Read these off the row that follows.
1) What is the entry just right of 144?
2) What is the entry just right of the smallest entry?
3) What is the entry just right of 115?
[115 126 146 126 134 107 149 136 144 108 110 142]
1) 108
2) 149
3) 126

[[136 111 131 130 123]
 [144 118 132 127 133]
 [152 129 133 128 139]
 [149 124 133 127 137]
 [144 118 133 127 133]]
Report the bottom-right entry.
A: 133
Report the fourth entry, reading row by row.
A: 130
Report the 2nd largest entry.
A: 149
Report the 2nd-last entry, reading row by row.
A: 127
Report the 2nd entry in reading order.
A: 111
Report the first entry on the diagonal from the top-right corner.
A: 123
Report the bottom entry of the column that holds the smallest entry.
A: 118
The first entry on the main diagonal: 136
Report the entry just right of 124.
A: 133
The third entry on the main diagonal -> 133
